Each row is where one point has got to under a steady rotation. How many ticks took it there?
The counts run from 0 to 377.
[110 130 126 123 125 142 127  77 113 132 107 119 138  98 119 157 114 122
 117  82 147 124 130  86 108  96 117 117 123 120 106 159 117 142 153 192
 112 149 144 106 205 154 157  79 113 170 180 165 117 186 131 172 150 101
 154 134  91 122 127 122  82 110 162 128 140  99 164 104 184 121 119 151
 134 150  99 151 141 128 113 144 138 100 135  99]
294
[114 131 167 111 116 140 150 101 113 119 115 115 166  98  73 143 101 146
 138 119 144 104 144  98 109  86  99  90 126  91 121 149 138 156 167 150
 118 126 163 136 161 160 137 135  72 154 173 148 153 133 123 123 137 111
 121 126 125 118 102 115 106 109 116 156 135 106 177 113 201 122  67 120
  90 144 101 186 141 118 123 128 138 134 147 120]
255
[130 132 184 141 126 122 151  93 140 116 142 111 168 110 114 121 118 123
 120 103 118 116 159  43 176 109 109  98 157 121 118 144 136 125 184 167
 156 131 127 143 145 141 143 105  81 105 104 158 176 119 140 135 119 112
 123 118  90  87 134 120 104 167 182 143 119 112 148 112 133 126 100 149
  74 170 128 153 137 102 100 148 146 135 179 134]
144
[119 149 114 123 116 143 142  74 117 119 128 116 132 120 119 152 127 124
 116  92 145 132 130  90 109  88 108 116 101 101 119 146 128 149 162 177
 106 156 139 109 199 137 125  66 127 189 182 172 127 153 134 171 162  87
 167 124 123 148 125 103 104 125 163 131 135  89 175  97 180 120 112 146
 137 123 105 143 155 110 111 131 130 110 137  91]
288
[133 127 117  99  96 165 201 111 104 130 148 120 157 129  82 123 139 147
 122 114 139 141 141 105  78  98  95 110 118 102 131 129 152 162 155 144
 119 120 161 156 152 127  87 123 138 187 139 167 146  91 142  88 140  89
 135 143 140 140  83 132 115 101 149 170 121 110 173 112 159 131  64 128
 125  91 103 138 150 116 119 157  99 105 131 144]
252
[ 90 150 132 154 112 143 168 100 135  85 141  96 151 107 116  70 124 186
 143 103 109 158 106 128 120 134 136 106  80 106 161 124 119 131 106 201
 137 152 119 131 112 106 125  90 139 183 122 160 140 122 114 101 118  83
 136 144 129  98 134 154 109 104 186 145 116 104 138  95  89 141 120 149
 144 106 104 113 143 151  96  94  98  81 150  94]
192
[121 121 159 112 108 140 147 121 116 131 129  99 184 132  98 109 138 105
 104 137 175 139 103 121 100  99 113 120 123 125 125 135 100 103 176 182
 117 154 159 113 152  99 150  78 165 128 137 168 115 132  76 144 149 121
 146 166  68 143 134 112 118 152 173 148 111  91 150  91 149 168 105 143
  94 155 134  95 203  88 113 148 146 124 106 105]
85
[158 124 184  85  86 135 180 112 106 146 166 120 165 142  91  80 153 121
 109 116 138 182 123  79 119 108  94  85 138 121 132 139 124 130 155 140
 161 114 145 164 129 112 141 124 132 118  90 130 150 113 123 104 114 107
 122 127  72 109 146 100 137 129 187 153 130 142 177 145 120 150 111 163
  68 147 108 112 157  93 124 134 137 146 163 119]
114
[100 140 145 119  83 145 184 107 108 110 145 111 170 113  86 115 131 187
 141 126 138 165 120 123  88  98  92 104  74  89 140 124 134 158 135 158
 125 130 144 152 141 113  99 128 127 192 145 168 147 123 109  98 130  91
 137 119 125 132  95 106 138 107 128 159  97 102 188  98 145 132  72 143
 100  88  96 145 163 118 120 107 106 128 118 107]
237
[ 95 139 161 171 121 129 148  98 141  94 113 113 155  97 134 131 117 145
 135  90 112 108 153  46 158  80 133 112 123 117 113 133 141 107 149 195
 139 155 124 139 160 133 127  82 111 139 122 165 160 132 134 156 120 104
 142 120  92  77 127 161 102 153 199 141 105 104 127  91 120 135 122 144
 112 159 115 144 132 119  66 127 122 100 155 131]
157
[122 113 184 107  85 136 156 101 132 150 149 130 158 121 108  94 132 145
 124  98 105 160 150  40 145  95  94  74 138 123 142 156 131 112 130 156
 161 131 124 161 143 142 148 117 112 127 103 120 160 140 132 142  92 109
 116  98  76  80 141 124 108 143 187 139 128 144 159 149 126 136 114 162
  71 161 101 144 129 107  86 127 127 133 171 119]
133
[108 135 178 127 100 138 162 107 118 109 133 104 176  91  54 103 105 180
 151 132 127 151 126 131 113 116  93  88  91  90 154 129 114 146 147 150
 141 114 151 131 126 124 140 138  76 148 158 153 159 138  91  83 137  95
 113 122 119 119 119 123 119 102 119 182 116 111 175 109 167 135  68 139
  86 127 106 164 148 129 127  96 129 128 151 116]
230
[110 110 150  97  96 145 133 117 111 175 138 119 159 135 104  87 147 139
 123 102 155 176 104 123  95 107 109  80 100 129 130 158  84 105 104 184
 135 153 149 125 167 117 167  92 181 161 141 126 110 160  91 138 130  95
 136 144  79 139 150 106 124 108 191 137 121 126 166 138 136 156 126 170
 115 156 109  82 176 127 116 116 109 119 119  95]
81
[117 110 162  86  83 145 165 135 103 163 137 132 171 155 101  86 144 138
 111 108 146 179 112  98  87  89  85  86 104 130 127 151 118  99 122 180
 148 143 143 147 145 104 139 117 174 151 117 124 127 147 105 137 109 108
 114 144  71 115 128 116 124 123 191 133 115 119 168 128 120 170 127 175
  87 136 109  77 172  96 104 124 112 130 125 111]
101
[112 158 117 153 117 143 178  93 135  77 179  88 151 104 121  72 140 157
 134 114  99 164 122 120 145 132 133 108 104 104 158 114 118 138 138 191
 152 139 117 135 106 115 126  88 140 165 111 164 141 100 112  87 135  78
 156 152 141 108 140 133 114 104 202 144 125 107 143  94  88 136 100 156
 134 107 122 112 140 138 102 122 103  91 160 113]
186
[106 138 123 134 130 172 177 133 132 105 135 100 165 118 102  84 124 178
 139 109 135 125 115 133  90 106 136 128 103 117 148 110 113 130 129 202
 132 126 132 143 121 114 130 103 149 169 127 175 137  96  88  82 118  93
 117 183 130 106 103 158 109 101 180 164 114  84 119  71 109 158  79 139
 144 100 118 125 143 131 114 108 108  83 128 152]
207
[121 113 149 105 118 150 182 116 124 136 126 130 159 128 131 117 124 130
 121  94 113 111 155  44 134  86 123 106 155 140 114 136 149 110 151 193
 158 135 135 171 159 138 121 110 132 139 103 148 142  98 148 146 102 108
 114 135  89  69 119 158  92 144 230 140 130 118 126 119 107 139 109 137
 101 138 117 120 134 100  68 154 111  95 139 164]
142
[ 93 140 160 158 157 138 147 110 148  84 128  79 171  75  96 101  96 153
 137 116 126 106 131 105 151 128 154 102 127 113 142 131  95 115 161 196
 146 131 134 119 116 141 159  96  69 128 118 159 149 114  90 104 123 109
 122 162 120  87 135 162  88 125 173 148 147 102 119  91 131 140  85 134
 127 163 133 156 135 140 110 113 134  92 170 137]
189
[110  99 182  97 120 142 122 136 121 159  92 129 178 123  86  99 111 123
 122 114 166 144 111 106 113 103 113  85 117 137 110 160 102  83 137 185
 127 148 153 110 165 124 164 106 132 127 144 138 127 170  73 144 123 124
 119 153  53 106 142 102 119 141 173 135 127 118 142 126 160 166 121 149
  93 191 107 118 176 105 104 125 136 136 127 111]
92
[ 99 146 178 157 134 115 136  93 150  91 131  86 156  77  97  98  99 159
 152 104 109 126 123  98 166 140 137  82 118 106 158 131 102 124 133 189
 152 150 124 118 124 132 164  84  77 136 134 154 153 135 114 103 130 102
 124 119 109  92 155 143 109 118 171 153 139 109 146 107 133 141 104 146
 104 156 108 151 130 160 101 102 142 107 185 101]
184
[133 140 117 111 136 148 140  92 101 113 126 114 130 123 129 143 127  99
 105 117 157 149 108 113  98 103 127 138 123 112 113 138 103 126 173 198
 111 145 145  91 171 119 146  50 150 153 179 183 113 154 101 164 154 116
 171 174  93 145 119 120 105 130 192 133 142  75 149  93 157 140 115 150
 125 148 123 124 169 119 124 145 148 104 125  98]
313
[ 85 143 146 148 124 150 176 120 129  92 105 105 183 100  87 120 108 179
 142 135 147 122 108 140 104  91 118 118  91 102 134 124 132 134 148 190
 117 145 142 132 132 101 119 113 121 160 152 179 142 121  86 104 135 105
 133 154 117 122  83 135 111 116 139 168  87  66 148  68 150 152  69 129
 110 112 114 138 166 104 119 112 117 118 117 134]
222
[144 130 158  97 145 147 121 110 118 147 123 118 137 109  99 123 123  93
 104 135 168 158 112 133 122 132 123 114 148 129 124 149  91 113 173 183
 139 124 154 100 150 137 172  75 106 128 163 158 119 168  84 139 143 131
 142 174  68 130 142 114  95 115 175 128 176 101 142 111 168 141 107 139
  95 176 128 136 145 130 138 134 176 126 157 105]
326
[114 111 156  96 124 164 174 131 114 147 114 123 165 126  68 118 118 180
 141 113 130 134 138 120  57  93 116  85 127 108 141 149 122 150 130 167
 128 106 158 162 142 147 122 154  98 178 154 136 133 107 122  81 121 109
  94 146 125 103  98 153 108  76 138 162 137 130 158 125 160 137  59 111
 118 111 101 155 133 152 116 124 112  86 142 154]
239
[136 108 155  85  77 146 184 123 111 158 153 143 161 154 119  96 156 127
 113 100 131 169 139  66  96  80  93  97 124 119 122 144 152 113 128 159
 151 136 136 166 148 115 107 117 164 148  97 125 142 123 143 132  97 109
 125 123  68  93 123 112 117 147 211 139 109 130 158 129  96 148 119 166
  88 122 112  99 156  91  88 140 112 118 124 129]
121
[172 155 113  85 122 159 172  92  96 140 165 108 122 133 106 103 156  91
 103 125 150 193  89 121  98 141 127 130 136 107 150 145  93 140 172 174
 127 115 148 117 146 131 156  79 150 159 141 154 107 118 104 123 151  96
 159 187  99 145 145 117 102 101 203 148 162 113 154 134 147 130 104 157
 127 139 124 115 147 133 148 154 143 104 155  95]
317
[161 151 105 103 127 162 161  78 106 119 157 118 121 127 114 146 134  88
 100 117 149 131 133 102 100 124 118 142 152  94 117 143 121 163 192 170
 113 119 154 131 178 147 127  78 120 167 150 178 118 105 153 133 173  97
 164 182 123 140 112 114  96 106 184 136 162 107 156 116 175 121  88 133
 149 118 126 139 149 120 125 177 139  97 143 112]
292
[153 150 159 122 105 146 171 118  76 119 116 106 152  84  82 150 126 120
 139 131 148 126 147 102 127 101 101 113 137  82 123 123 131 150 200 133
 108 142 180 156 161 133 125 106 101 140 166 176 142 101 135 143 188 103
 152 129 118 145  97 133  92 109 151 152 116  95 159 120 180 116  79  76
 117 135 114 178 134 109 121 162 146 128 165 140]
13
[123 132 147 131 132 156 179 122 123  96 138  92 186 105  71 104 119 157
 138 146 148 118 110 139 103 113 126 121 112 108 141 113 130 136 179 168
 125 119 156 140 117 102 128 120 107 156 135 195 140  77  83  87 150 108
 137 184 125 120  96 137 115 119 135 179 119  75 139  87 148 157  45 123
 113 107 126 151 166 118 135 121 123 111 133 144]
221
[ 91 163 133 162 110 123 160  88 128  59 162  85 158  94 108  84 131 157
 146 120 109 147 108 121 155 137 136 114  85  94 161 115 113 144 141 192
 148 158 116 120 109 107 133  75 122 153 126 171 146 119 107 113 132  89
 144 136 124 118 138 128 121 119 177 165 108  91 150  75 117 149  98 159
 125 119 125 134 150 120 114 108 127 105 160  98]
191
[140 125 136 102 118 147 139 105 112 183 127 101 134 111  87 109 125 105
 119 103 162 129 124 117 103 123 123  95 156 117 145 163  82 110 148 182
 124 143 159 129 176 161 180 101 137 148 151 123 101 113 112 134 180 110
 132 193 106 127 152 132  87  97 198 120 158 128 146 157 160 149 100 119
 156 162 115 114 139 149 123 156 133  70 153 126]
57
[106 142 166 132  97 134 156 113 117  92 146 100 178 104  73 115 115 170
 136 146 132 147 123 131 122 100  90  84  93  91 140 127 120 155 167 145
 130 125 153 138 138 112 108 117  95 157 143 174 173 131 100  93 145 108
 134 116 125 140  96 116 128 106 103 178 111  93 177  87 181 132  67 126
  96 120 107 164 162 106 133 112 126 150 136 115]
236
[161 134 131  97 118 166 177  94  99 131 164 123 147 109  86 144 120 117
 107 115 139 115 144  95  95 107  98 129 143 103 130 138 141 164 192 151
 126  99 165 149 164 161 115 120 103 160 156 168 136  94 140 116 160  92
 141 149 140 127 103 118  93  99 139 166 147 111 162 128 184 117  59 117
 134 119 116 162 130 114 137 174 116 111 158 139]
266
[ 78 129 152 133 144 159 153 131 150 101 106 104 180 101  94 114 105 176
 145 112 141 115 120 129 102 104 144 105 112 113 130 125 117 113 137 211
 124 143 139 131 122 125 133 123 112 158 137 177 125 119  84  95 121 116
 115 170 117  99 110 177 101 107 165 158 131  87 113  75 136 147  73 117
 132 123 118 134 148 145 102 103 110  88 126 153]
208
[114 123 173 123 129 141 158 118 126 107 110 103 172 100  62 125  91 171
 143 138 151 114 132 129 109 102 108  89 109  94 142 134 121 135 169 159
 127 117 161 137 135 140 138 136  69 153 159 170 162 124  91  87 140 117
 122 143 116 114  90 130 115 107 110 176 120 101 159  97 186 142  57 120
  85 129 109 174 150 122 122 119 130 135 146 134]
235
[111 138 124 117 126 142 121  93 108 122 108 125 141 110 118 141 129 122
 116  97 155 164 114 115 105  97 119 122 111 110 117 150 103 126 134 206
 107 157 138  95 178 130 155  57 139 173 181 158 107 187 109 169 135 116
 152 141  82 136 140 122  90 106 174 130 149  93 154 109 164 138 132 161
 126 154 106 125 172 133 115 117 141 109 127  82]
314
[113 131 119 133 108 162 140 117 101 141 117 104 143 110 113 137 137  97
 110  99 163 115 134 109 102  87 127 116 135 104 113 151 107 119 165 185
  93 166 164 129 193 136 142  81 162 163 167 165 100 104 131 162 185 100
 158 164 114 147 126 137  87 114 188 124 126  93 145 114 154 137 114 116
 170 142 131 112 160 115 100 165 122  83 137 113]
45
[127 123 140 101 106 178 196 134  79 162 111 135 141 103  93 149 139 147
 141 117 145 138 145  94  77  77 116 109 132  88 113 141 139 143 147 149
 108 148 173 160 167 125 111 126 132 182 151 161 117 103 131 142 141 108
 127 128 123 130  87 165  93 106 164 135 132 103 149 127 152 131  92  84
 149 111  85 148 131 131  97 127 100  86 138 173]
5
[151 127 186  77 101 149 180 133  96 187 125 131 148 113  94  90 150 120
 144 117 127 164 142  69 112  90 112  81 153 122 111 142 136 111 161 147
 148 134 147 179 129 132 141 125 115 129 109 122 132 107 117 133 107 118
 107 128  77  82 123 156 101 125 207 139 141 135 136 150 127 149 106 103
  93 160 107 136 116 131 100 125 133 108 171 162]
376
[104 137 161 157  92 118 157  97 132  85 145 112 159 110 138 125 131 138
 130 112 113 125 146  53 172  97 117 123 126 111 117 128 151 122 160 169
 145 164 122 136 149 116 110  82 128 127 113 170 154 118 148 162 119 112
 157  98 104 100 124 120 111 163 204 143  97  98 139  90 111 136 129 161
  99 143 116 128 143  84  80 134 128 126 151 106]
151
[170 109 174  90  99 155 180 120 109 162 161 122 165 139  90  84 139 106
 102 120 149 160 112  97 109 111  93 102 153 129 130 143 121 113 182 142
 157 119 161 155 126 114 149 116 134 120  93 136 139 102 116 110 122 111
 117 172  77 106 127 103 127 143 184 155 128 130 148 137 121 159  88 146
  79 140 133 110 157  91 126 155 138 127 153 132]
109
[ 98 158 151 168 122 135 151 104 153  66 143  78 171  86 100 107 110 157
 130 127 125 117 115 125 155 127 134 139 104 104 149 107 115 124 163 200
 128 142 122 114 119  97 141  76 107 145 135 197 147 102  91 105 142 106
 144 159 127 113 122 144 109 124 175 158 115  72 132  66 125 155  83 137
 124 138 139 134 162 129 117 107 137 111 149 114]
196
[126 144 123 106  83 143 175  91  95 125 154 102 146 123  89 131 144 152
 132 111 140 156 136 104  85 100  85  98  94  86 129 135 141 167 142 145
 115 123 151 153 166 142  94 112 119 190 158 161 146 120 147 111 147  85
 138 111 140 142 105 103 123  91 135 163 115 119 200 114 162 121  78 148
 118  82  82 146 154 116 119 136 100 118 136 110]
257
[121 147 144 124  94 131 129  95  92 170 144  99 126  91  91 114 142 120
 145  87 133 155 140 105 125 126 109  70 121 103 150 159  94 135 130 153
 131 155 158 139 176 172 162  99 123 165 157 121 118 146 134 143 175  85
 150 122 119 142 160 118  96  92 167 126 154 148 177 168 161 128 111 128
 144 158  90 142 144 157 103 134 124  96 182  97]
42
